In the data rows, zero lies at 4.5, halfway between 4 and 5.
Each row has a hidden score. How much does it go up from the first row of each pair to the second? 20 means little or no change, 40 a big rise and 0 a big fall. The score is a weighted sum of the row's numbers plus the product of two more (or one squared), each taken from its middle value.
[6 5 4 5 4 5 6 7 6 7 4 4 4 6 4 5 5 4 3 5 7]
[7 7 2 5 3 2 8 7 5 7 3 5 6 6 4 5 4 7 5 5 8] 20
[2 3 8 3 5 8 2 2 5 3 4 4 3 4 5 5 5 1 6 3 1]
[4 2 6 3 4 4 4 5 5 5 5 4 4 6 5 6 6 3 5 6 4] 12
[1 5 4 6 6 3 7 4 2 1 8 2 5 6 6 8 3 6 6 2 4]
[6 7 3 3 3 7 4 7 8 8 1 8 4 2 5 2 7 5 1 2 6] 7
[7 7 2 5 4 5 4 5 4 6 3 7 5 4 5 3 3 5 4 4 5]
[6 5 2 6 4 4 2 4 4 6 3 5 6 3 3 2 3 4 2 5 5] 13
[4 5 5 5 4 4 6 6 5 4 5 4 5 6 5 6 5 6 5 3 5]
[3 5 5 3 4 6 5 4 5 5 4 6 3 1 5 4 6 3 4 1 2] 33
[2 5 6 1 3 7 5 4 5 5 4 6 2 2 7 4 7 5 4 2 2]
[6 5 4 2 2 8 2 5 8 9 0 7 4 1 4 2 7 3 1 6 5] 10
[7 7 2 7 5 1 7 7 5 6 4 5 5 7 4 5 3 7 3 4 8]
[5 4 3 5 4 4 5 5 6 5 4 3 5 7 4 5 4 5 5 5 6] 31
[6 4 5 5 4 5 2 3 5 5 3 6 4 3 4 2 5 1 3 8 4]
[4 4 3 6 4 4 5 3 3 4 4 6 5 3 4 2 3 5 4 3 3] 10
[6 5 3 6 4 3 6 7 6 5 5 5 5 6 5 6 4 5 6 5 7]
[7 6 2 7 6 1 6 4 4 4 5 4 6 7 4 4 2 6 4 5 7] 15
[3 4 5 5 5 5 3 3 4 4 5 4 4 3 5 4 5 4 4 4 2]
[8 6 1 6 4 3 5 6 5 7 3 6 6 4 3 2 3 5 3 7 6] 19
[4 5 5 5 6 4 6 4 3 2 7 3 4 6 4 6 3 5 5 2 5]
[5 6 4 3 3 5 5 7 8 8 2 5 5 6 5 6 7 5 3 5 7] 15
[8 7 1 7 4 2 6 6 5 7 4 6 4 4 3 3 2 6 4 6 8]
[7 9 1 5 2 4 6 5 5 7 2 7 5 4 4 2 4 6 3 5 7] 22
[4 4 5 3 3 7 3 6 7 6 3 5 4 4 4 4 7 4 4 6 5]
[5 6 3 6 3 2 8 5 3 4 5 4 5 7 5 5 3 8 5 1 5] 15
[2 4 4 4 6 5 4 3 3 2 6 3 5 4 4 5 4 5 7 5 3]
[5 3 6 4 5 5 2 5 4 4 5 3 5 5 4 4 6 1 5 6 5] 7
[4 4 4 7 6 4 5 3 1 2 7 2 5 6 4 5 2 6 4 4 6]
[8 6 3 6 5 3 2 4 4 6 3 4 5 5 3 4 3 3 3 8 7] 27
[5 3 5 4 5 4 2 5 4 5 5 3 4 6 4 4 5 4 5 7 6]
[6 8 1 6 3 3 7 5 3 6 4 7 5 2 5 4 2 7 2 2 5] 9
[1 4 6 1 4 6 5 5 6 5 4 6 4 2 5 4 6 5 4 3 2]
[5 2 5 5 5 5 4 5 5 5 5 3 5 6 4 4 5 3 4 7 6] 20
[4 6 3 5 2 4 6 5 5 5 3 7 3 3 5 3 5 7 4 2 3]
[5 5 5 3 3 3 6 5 6 5 4 5 4 4 5 4 4 5 4 4 5] 18
[7 4 3 3 3 3 4 7 8 8 3 5 4 5 5 5 7 4 3 6 7]
[7 7 2 6 3 2 6 6 4 6 4 5 6 4 4 2 2 6 3 4 6] 10
[2 2 7 3 6 5 3 4 4 2 7 3 4 6 5 6 6 3 8 5 3]
[4 5 4 2 3 8 4 6 6 6 3 7 3 2 6 4 7 6 5 3 4] 4
[5 4 5 4 5 4 3 6 6 5 4 4 5 5 4 5 5 2 4 5 4]
[4 6 4 6 4 3 6 4 3 5 5 6 5 6 5 5 4 5 5 5 4] 31
[6 5 4 5 3 4 3 5 5 5 3 6 4 2 5 1 5 4 2 6 5]
[3 6 5 4 4 4 7 5 4 3 6 4 5 6 5 7 5 5 5 4 3] 37
[2 2 5 5 5 5 3 2 2 1 6 4 4 3 4 3 3 4 5 3 1]
[2 3 6 5 6 5 3 4 2 2 7 1 5 6 6 7 4 3 7 6 3] 23
[6 6 5 4 3 2 7 7 7 6 3 5 5 7 4 6 6 5 5 5 6]
[3 4 5 3 3 7 4 3 5 4 4 5 3 3 5 3 6 4 3 4 4] 16
[5 5 6 3 5 6 3 3 4 4 4 5 4 4 4 4 5 3 5 6 2]
[2 3 8 5 8 4 4 4 2 1 9 0 5 6 5 8 4 4 9 5 3] 12
[5 6 3 3 2 7 6 7 8 9 2 8 4 4 4 3 7 6 3 6 6]
[2 3 7 2 4 7 2 3 5 4 4 4 2 3 5 5 5 3 6 4 2] 24
[5 4 5 6 6 1 6 4 4 4 6 3 5 7 4 8 3 7 6 7 7]
[2 3 8 3 4 5 6 5 5 4 7 3 3 6 6 9 7 5 5 4 3] 26
[3 1 6 4 5 7 2 4 5 4 5 3 3 3 5 4 6 2 5 5 2]
[6 7 2 6 4 4 4 3 4 6 3 6 6 4 3 1 3 5 4 5 5] 25
[4 4 6 2 4 6 3 4 6 6 3 5 4 4 5 5 6 4 4 5 3]
[3 4 6 2 4 6 6 6 6 5 4 4 4 4 6 7 6 5 4 3 4] 7
[4 5 5 1 3 8 3 6 6 7 2 7 3 1 7 3 8 4 3 3 4]
[6 4 5 6 5 5 4 5 5 5 4 3 4 7 4 5 5 2 6 7 5] 32
[3 4 5 7 6 4 4 3 1 1 7 2 5 6 4 6 2 6 7 5 5]
[4 2 6 4 5 4 5 5 5 3 6 4 4 6 5 5 6 4 6 5 4] 26
[8 9 0 7 3 3 6 6 5 7 3 6 5 5 3 3 3 6 3 5 8]
[5 5 4 8 6 4 5 3 2 3 6 3 5 4 3 4 1 6 5 7 5] 11
[6 6 5 3 4 6 3 4 6 6 2 6 5 3 5 1 7 3 3 7 4]
[4 4 3 6 6 4 5 4 3 3 6 3 4 5 4 5 2 6 5 6 5] 19
[4 4 3 4 3 7 3 4 5 5 2 6 5 1 4 2 5 4 4 4 3]
[6 7 3 5 3 2 5 6 6 7 3 5 5 4 5 6 5 5 3 5 7] 20
[5 3 6 3 5 5 3 5 7 6 3 5 3 5 4 5 7 3 4 7 6]
[4 2 7 3 5 5 5 6 7 5 4 5 5 6 6 7 7 3 4 5 5] 12
[2 2 7 4 6 7 3 4 4 3 5 3 3 4 5 5 5 1 5 3 3]
[3 5 6 3 4 7 4 3 5 5 4 5 2 3 5 4 6 4 3 4 2] 29
[6 5 4 6 4 3 4 5 6 6 4 4 5 5 3 4 4 4 3 8 7]
[3 2 6 2 3 7 3 3 6 5 3 5 3 2 5 3 6 1 6 4 2] 35
[3 4 5 6 4 5 3 2 1 3 6 4 4 2 4 2 2 4 4 4 2]
[2 4 5 6 6 3 5 4 1 2 7 3 5 6 4 7 1 6 5 3 3] 16
[7 3 4 6 6 2 4 4 4 5 4 3 6 7 5 5 4 3 5 8 7]
[3 3 4 6 6 2 3 1 2 2 7 3 4 4 4 5 2 4 4 5 3] 27
[7 6 3 7 6 3 7 4 3 4 5 5 5 6 4 4 3 7 5 3 5]
[2 2 8 2 4 7 3 5 5 4 5 4 3 2 5 4 7 2 5 4 1] 21
[8 6 1 6 3 4 4 6 5 7 2 7 5 4 4 3 4 5 3 6 7]
[3 5 3 6 4 4 6 5 3 3 6 5 4 4 5 5 3 5 6 4 4] 28
[2 2 7 3 6 5 5 4 4 2 7 2 5 7 6 8 6 4 6 6 4]
[2 3 7 3 6 5 3 4 4 3 5 4 4 3 6 4 6 4 6 5 2] 11
[3 4 6 3 5 6 4 5 5 5 5 5 3 4 6 5 7 4 5 3 3]
[6 5 4 3 3 8 2 5 8 7 2 5 3 3 3 2 6 2 2 7 6] 16
[7 7 3 6 4 2 8 7 5 5 4 5 5 6 5 6 4 6 5 4 5]
[5 7 2 4 2 7 5 6 7 7 2 7 3 3 5 2 5 5 3 3 6] 20
[3 4 6 2 3 7 3 4 6 4 3 6 4 2 6 3 7 2 3 2 2]
[4 4 5 4 4 4 3 4 5 5 4 5 5 4 4 4 5 4 6 6 5] 27
[3 5 5 4 6 5 4 3 1 2 6 5 4 3 5 4 4 5 6 5 2]
[4 5 5 2 4 5 5 4 6 6 4 5 3 4 5 5 6 2 5 4 3] 30
[6 7 3 3 3 8 3 5 8 8 1 7 4 2 5 2 7 5 2 6 6]
[6 5 3 5 4 2 8 7 5 6 3 5 6 7 5 5 4 6 3 4 8] 11
[3 6 4 4 3 5 6 6 5 4 4 7 3 4 6 5 6 6 4 1 4]
[3 3 5 6 6 2 5 3 3 3 7 2 6 6 5 6 3 5 6 5 5] 20
[5 5 5 4 4 3 6 5 5 4 4 5 5 5 6 4 4 5 5 5 5]
[6 6 3 7 5 4 6 4 2 4 6 4 5 4 4 3 2 6 4 4 4] 19
[7 4 5 2 4 3 4 7 7 7 2 5 5 6 4 6 6 3 3 7 7]
[4 4 5 4 5 6 2 3 4 4 4 4 3 4 5 3 5 3 5 3 4] 27
[3 2 4 5 7 4 3 3 2 1 6 4 3 4 4 4 2 4 5 4 2]
[3 1 7 4 5 6 2 4 4 3 6 3 4 3 5 5 6 1 6 3 1] 23
[2 4 5 6 7 4 4 2 1 1 8 2 5 3 4 5 2 4 6 4 2]
[2 3 5 6 7 5 4 3 1 1 7 2 4 5 3 5 2 3 5 7 3] 24
[4 4 4 5 6 2 6 4 4 3 6 3 5 6 4 7 3 5 5 5 5]
[7 9 0 6 2 4 6 7 6 8 1 8 5 3 4 1 4 6 3 3 6] 13
[6 6 4 2 2 5 3 7 7 7 2 7 4 4 5 5 6 4 2 4 7]
[4 3 5 4 4 7 3 3 4 5 4 5 4 2 3 3 3 4 3 6 3] 19
[6 7 1 7 4 4 5 5 4 5 3 8 5 2 4 1 1 6 2 4 5]
[4 7 1 6 3 2 7 4 3 4 5 6 4 3 5 3 3 7 4 0 4] 30
[6 5 3 4 3 7 3 5 7 7 2 7 4 3 4 3 6 3 2 5 5]
[4 6 2 4 1 8 4 5 6 6 3 7 4 2 5 3 7 6 1 3 4] 27
[8 9 2 6 3 2 7 6 5 6 4 6 4 5 4 3 4 6 2 4 6]
[6 5 4 8 6 3 4 4 3 3 6 2 6 6 4 5 3 4 6 6 5] 17
[6 4 4 6 5 4 5 5 4 4 5 3 6 7 4 6 2 5 5 7 6]
[3 4 5 6 7 5 4 2 2 2 6 3 4 4 5 4 3 3 5 5 2] 22
[4 6 4 5 3 1 9 6 3 3 7 4 4 6 5 7 4 9 6 2 5]
[7 5 4 6 5 5 4 4 5 5 4 4 6 7 3 4 4 4 3 8 6] 23
[1 1 7 3 7 6 2 2 3 2 6 4 4 3 5 3 5 2 7 3 2]
[5 5 4 4 3 4 4 5 5 5 3 5 5 4 4 3 6 4 4 5 5] 13
[5 4 4 5 5 3 2 4 3 4 4 5 5 3 4 2 3 3 5 4 4]
[2 2 8 3 5 6 2 2 4 4 5 4 4 3 5 4 6 1 4 5 1] 33
[7 8 2 7 2 3 7 6 5 6 4 6 6 5 4 3 3 7 3 5 7]
[4 4 6 6 6 4 4 3 2 3 7 2 4 6 5 6 3 6 6 4 4] 26
[3 3 6 5 7 5 4 3 2 2 7 3 5 4 5 6 3 3 5 4 2]
[6 5 3 7 6 2 5 5 4 4 6 3 6 7 5 6 2 6 5 7 6] 20
[7 4 4 4 4 8 2 5 6 6 2 6 4 3 4 1 5 2 1 5 5]
[6 3 4 4 5 6 3 4 6 6 2 6 5 3 5 3 5 1 4 7 4] 29
[6 4 5 3 3 5 3 5 8 7 2 5 5 4 4 4 6 2 4 7 7]
[6 2 6 3 5 5 1 3 6 6 2 4 4 2 4 3 6 1 5 7 5] 31
[8 8 0 7 4 4 4 5 5 7 2 7 5 2 3 0 3 6 1 4 6]
[3 5 5 4 5 2 6 5 4 4 5 4 4 5 5 5 5 6 5 1 4] 31
[6 4 5 7 6 4 3 3 4 5 4 4 6 4 3 3 2 3 3 7 5]
[5 5 4 6 5 3 5 4 3 4 6 4 5 4 4 4 4 3 7 5 5] 31
[2 3 7 3 5 6 1 3 5 3 5 4 4 3 4 4 6 2 5 4 2]
[4 5 5 6 5 3 6 4 1 2 8 3 5 7 4 7 3 7 5 2 5] 18
[7 5 3 8 5 2 5 4 4 5 4 2 7 7 3 4 2 4 4 6 8]
[3 2 6 2 4 5 6 5 7 5 4 5 4 6 7 8 6 5 5 5 4] 30
[2 5 5 6 6 3 8 5 2 0 9 1 4 7 5 9 3 9 6 1 4]
[5 4 4 5 5 4 5 5 5 5 4 3 5 7 4 5 4 4 6 8 6] 26
[6 4 6 4 4 5 3 5 6 6 3 5 4 4 4 3 6 1 3 6 6]
[4 4 6 2 4 5 2 6 7 5 3 5 4 4 5 6 7 3 2 6 3] 12
[5 4 5 4 7 3 5 6 5 4 5 3 5 7 5 8 5 5 5 6 5]
[5 6 4 6 4 2 8 5 3 5 5 4 5 7 5 5 4 6 3 2 5] 24
[6 3 4 4 5 5 2 4 6 6 2 4 5 5 4 3 6 1 4 9 6]
[2 2 7 4 5 6 4 2 3 3 5 4 4 3 5 3 4 3 6 4 1] 29
[5 5 4 2 3 8 3 4 7 7 2 6 3 3 5 2 7 4 3 3 5]
[3 4 5 4 3 5 5 4 5 4 5 6 4 4 5 6 5 6 5 3 3] 24
[4 5 4 3 5 3 7 7 6 4 4 4 5 7 4 6 5 5 5 5 6]
[6 6 3 4 3 5 2 4 6 8 1 7 5 2 4 3 5 4 4 4 5] 21
[3 3 5 5 5 6 4 3 2 1 6 5 4 4 5 3 3 4 5 4 1]
[2 2 8 2 6 6 5 4 4 3 6 4 4 6 6 7 6 4 6 4 3] 20
[5 4 5 4 5 6 2 5 5 5 3 5 3 3 5 3 5 2 5 4 4]
[3 2 6 6 6 5 4 1 1 1 8 1 5 6 4 7 2 5 6 5 3] 20
[4 5 4 6 5 2 7 6 4 4 5 4 4 5 4 5 4 7 5 3 5]
[5 4 4 7 6 4 4 3 2 3 7 2 6 5 3 4 1 5 6 5 5] 26
[4 5 5 5 5 4 7 6 4 3 6 4 4 6 4 7 5 6 4 3 6]
[4 4 5 2 3 6 6 5 6 6 4 5 2 3 5 6 5 5 4 2 3] 29
[4 5 5 4 5 6 2 4 4 4 4 5 3 3 5 4 7 4 4 2 3]
[8 5 2 7 5 2 5 4 3 6 4 4 5 5 3 2 3 4 5 7 6] 23
[2 5 5 3 3 6 5 5 6 5 3 5 3 2 5 5 7 5 3 2 3]
[3 4 6 4 5 6 3 2 4 4 4 4 5 4 4 3 4 3 4 6 3] 28
[6 6 2 7 7 3 3 2 3 4 5 4 5 4 2 3 1 4 4 5 6]
[4 6 5 2 4 7 4 6 7 7 3 6 3 4 5 4 8 4 3 2 5] 19
[1 4 7 1 2 8 6 5 6 5 4 6 3 3 6 6 8 5 4 2 2]
[3 4 5 5 5 3 6 4 2 2 8 2 5 5 4 8 3 6 5 4 4] 23
[4 5 5 6 5 3 5 5 3 3 7 3 4 6 5 7 4 6 6 4 5]
[6 4 5 5 5 6 3 3 5 5 3 4 5 5 4 3 5 2 4 7 5] 20
[3 4 7 2 5 7 4 3 4 3 5 6 3 2 5 4 7 4 4 3 1]
[2 3 7 4 6 5 4 4 4 3 6 3 4 6 5 4 4 4 6 4 2] 16
[3 1 7 3 6 6 2 4 5 3 5 2 5 5 4 6 7 2 7 7 4]
[4 3 6 3 3 6 1 2 5 6 2 6 4 3 4 2 5 1 3 6 3] 29
[6 4 4 4 5 4 3 5 6 6 2 6 5 3 4 4 4 3 4 5 5]
[6 8 0 7 3 3 6 5 4 5 4 5 6 5 3 4 2 8 3 5 6] 34
[4 3 6 3 5 6 6 5 5 4 5 4 4 5 6 7 6 5 7 4 4]
[4 6 3 7 4 2 8 5 2 3 7 4 4 6 5 8 3 8 5 3 5] 20
[5 7 3 5 4 3 6 4 3 3 5 5 4 4 4 4 2 6 4 3 3]
[4 5 3 5 3 5 4 3 4 4 4 6 4 3 5 3 4 4 4 3 2] 25
[3 4 6 5 6 4 5 4 3 2 8 1 4 6 4 7 4 5 6 3 5]
[2 1 7 2 6 6 3 4 4 2 6 3 5 5 5 6 5 1 6 5 2] 30
[4 5 3 7 7 4 3 2 1 2 7 3 5 5 5 4 1 5 4 4 4]
[3 4 6 3 6 7 2 2 4 3 4 5 4 3 5 3 4 2 4 4 3] 21
[4 5 5 6 5 3 7 5 3 3 7 3 4 8 6 7 3 5 5 4 5]
[4 4 6 3 2 4 6 7 7 6 4 5 4 5 4 6 6 4 4 4 5] 20
[4 3 6 3 5 5 3 4 6 5 3 4 4 4 5 3 6 3 5 6 4]
[5 5 4 6 6 3 5 3 1 2 7 3 5 4 4 4 2 7 5 5 4] 15
[3 3 6 2 5 6 3 5 6 5 3 6 3 5 5 5 6 3 4 5 3]
[6 5 4 6 6 5 4 4 3 4 5 4 4 4 4 3 3 4 6 5 5] 17
[4 5 4 6 5 4 5 3 1 3 6 3 6 5 4 5 2 6 5 5 3]
[5 4 5 5 6 5 4 4 4 5 4 4 5 3 4 3 4 4 5 6 4] 17
[2 4 7 3 3 6 5 5 5 5 4 5 3 4 5 5 6 4 5 5 2]
[7 6 3 5 3 4 5 6 7 7 3 6 5 5 4 3 6 5 4 5 7] 14
[6 4 3 7 6 3 6 4 3 2 6 3 5 7 3 6 3 8 6 6 7]
[4 5 5 4 6 4 4 4 5 6 4 4 4 4 5 5 6 4 4 4 4] 24
[3 4 5 6 7 5 3 2 1 1 6 3 5 3 4 4 3 4 7 4 2]
[7 8 2 5 2 6 6 7 7 8 1 8 4 4 5 3 5 4 1 4 6] 17
[8 6 3 7 4 4 4 5 5 6 4 5 5 3 4 1 3 5 4 6 5]
[3 3 7 4 5 3 5 6 4 4 6 3 5 6 5 8 5 5 7 3 4] 24
[5 3 6 4 6 5 3 6 5 5 6 2 6 6 3 5 4 5 6 5 5]
[7 5 4 6 4 2 5 6 5 6 3 5 6 6 4 3 4 4 3 5 7] 16
[4 6 5 3 4 6 5 5 5 5 4 6 3 2 6 5 6 5 5 3 3]
[2 3 6 3 5 6 4 4 4 3 5 5 3 3 4 6 5 4 6 4 2] 22
[4 4 5 5 4 5 3 2 4 4 4 5 4 2 4 3 4 3 5 5 3]
[3 5 4 5 3 5 6 5 4 5 5 7 4 4 5 5 5 6 3 2 4] 13
[4 3 6 4 6 4 3 4 4 3 5 2 5 5 4 5 4 3 7 6 5]
[5 3 6 4 5 5 5 3 4 3 6 4 5 5 5 4 6 4 7 3 3] 31
[5 3 4 4 5 4 4 4 5 5 4 3 4 5 3 5 4 3 6 5 6]
[4 4 5 5 6 5 2 2 2 2 6 4 4 3 5 3 3 5 5 5 1] 18
[5 3 4 7 6 3 5 4 2 2 8 1 6 7 3 6 2 6 6 6 7]
[6 4 3 3 3 7 3 6 7 8 1 6 4 4 5 3 7 2 1 5 7] 5
[7 4 3 5 5 3 4 4 5 6 4 3 5 5 4 3 4 4 6 7 7]
[3 3 7 1 3 7 4 5 7 6 3 6 2 2 5 4 8 4 5 2 3] 32
[4 3 6 4 5 6 4 3 5 4 4 3 3 4 5 5 5 2 5 5 4]
[5 1 7 4 7 6 3 4 5 5 4 3 4 6 4 5 5 2 6 8 4] 21
[7 4 3 5 5 5 2 5 6 6 2 6 5 4 3 1 3 4 3 6 5]
[8 8 1 6 4 2 6 7 5 7 3 7 6 6 4 3 4 7 3 4 7] 25
[4 7 3 5 4 3 7 5 3 3 5 5 4 4 5 4 3 6 4 3 5]
[3 6 5 4 5 5 6 4 4 4 6 4 4 4 5 5 4 5 5 3 4] 26
[5 5 4 3 3 6 4 6 8 7 2 7 4 3 4 3 7 4 2 5 6]
[4 5 4 5 6 4 5 5 2 3 6 5 4 4 5 4 3 6 7 2 3] 24
[7 6 2 7 4 2 7 5 5 6 4 5 6 5 4 4 3 5 3 3 6]
[3 4 4 6 6 4 4 1 1 2 7 3 5 3 4 3 2 4 4 5 1] 27
[5 6 4 7 4 2 8 5 3 4 6 4 5 7 4 6 3 7 5 2 5]
[3 5 6 4 5 7 5 3 3 3 6 4 4 3 6 5 4 6 8 3 2] 22
[8 6 1 8 5 0 6 5 4 5 5 4 6 7 3 3 1 6 3 7 8]
[5 6 5 4 4 5 7 5 6 5 4 5 3 5 6 6 6 5 4 2 5] 28
[3 4 6 4 4 4 6 5 4 2 7 3 4 5 4 7 5 5 5 3 3]
[3 6 4 3 2 5 5 5 5 6 3 7 4 1 6 3 5 4 3 3 3] 14
[1 1 8 3 5 7 1 4 6 4 5 3 4 5 5 4 6 1 5 6 4]
[2 2 7 2 4 8 2 3 4 4 4 4 3 2 6 6 7 3 5 3 2] 20
[6 6 4 3 2 7 4 6 8 7 2 6 4 4 5 5 6 5 3 5 5]
[2 2 7 3 7 5 3 4 3 3 6 3 3 5 5 5 5 2 7 6 4] 28
[3 5 3 5 5 4 5 3 3 3 5 6 4 2 5 2 3 5 5 4 3]
[3 1 8 2 6 5 3 4 5 4 5 4 4 6 5 6 6 3 6 5 3] 27
[5 5 5 4 4 3 6 7 6 6 4 4 4 7 5 5 6 4 4 4 7]
[4 6 3 5 4 2 7 5 2 3 6 5 4 3 5 6 4 7 3 0 3] 15
[6 6 4 5 5 4 4 5 4 5 4 5 4 4 4 4 3 6 4 5 4]
[4 5 4 4 4 5 5 5 5 5 3 6 4 3 5 4 6 4 4 4 4] 21
[3 3 6 4 4 5 4 4 4 3 5 5 3 3 5 6 5 2 3 2 2]
[5 4 5 6 6 3 5 4 3 4 6 3 5 7 5 6 2 5 6 4 5] 19
[4 4 5 4 3 5 5 5 6 6 4 5 5 4 4 4 6 6 4 1 5]
[4 5 4 6 5 3 5 4 4 4 6 4 5 6 5 7 4 5 6 2 6] 28
[8 8 2 7 6 2 7 4 3 4 6 3 7 7 4 5 2 6 4 5 8]
[2 2 7 3 6 6 2 3 5 4 5 3 4 4 5 5 6 2 6 7 3] 24
[3 5 5 2 3 5 6 6 6 5 4 5 4 4 6 5 8 5 6 4 4]
[7 7 1 6 4 5 3 3 4 6 2 6 5 3 4 1 3 4 2 6 5] 14
[6 6 2 5 4 6 4 5 5 6 2 7 5 3 6 1 4 5 2 4 5]
[4 4 5 1 3 8 3 4 7 7 2 6 4 2 5 1 7 2 1 5 3] 30
[6 7 3 4 3 6 3 5 7 8 2 6 5 2 4 2 5 4 1 5 6]
[4 2 7 3 5 6 4 5 7 5 4 5 5 4 6 5 6 5 4 5 3] 20
[2 3 6 2 3 5 6 5 4 4 5 4 4 5 5 6 7 5 5 2 3]
[4 4 5 4 5 6 5 3 4 4 5 5 5 4 4 5 5 5 5 4 4] 21
[3 6 4 5 4 4 7 4 2 3 6 6 3 3 6 5 5 8 4 1 2]
[4 5 5 4 5 5 3 5 5 4 4 5 5 4 5 4 4 3 4 6 4] 18
[3 2 6 4 7 6 3 4 4 4 6 3 4 5 5 4 5 3 6 6 3]
[6 7 3 6 3 1 7 7 5 6 4 4 5 7 5 5 5 5 4 4 7] 15
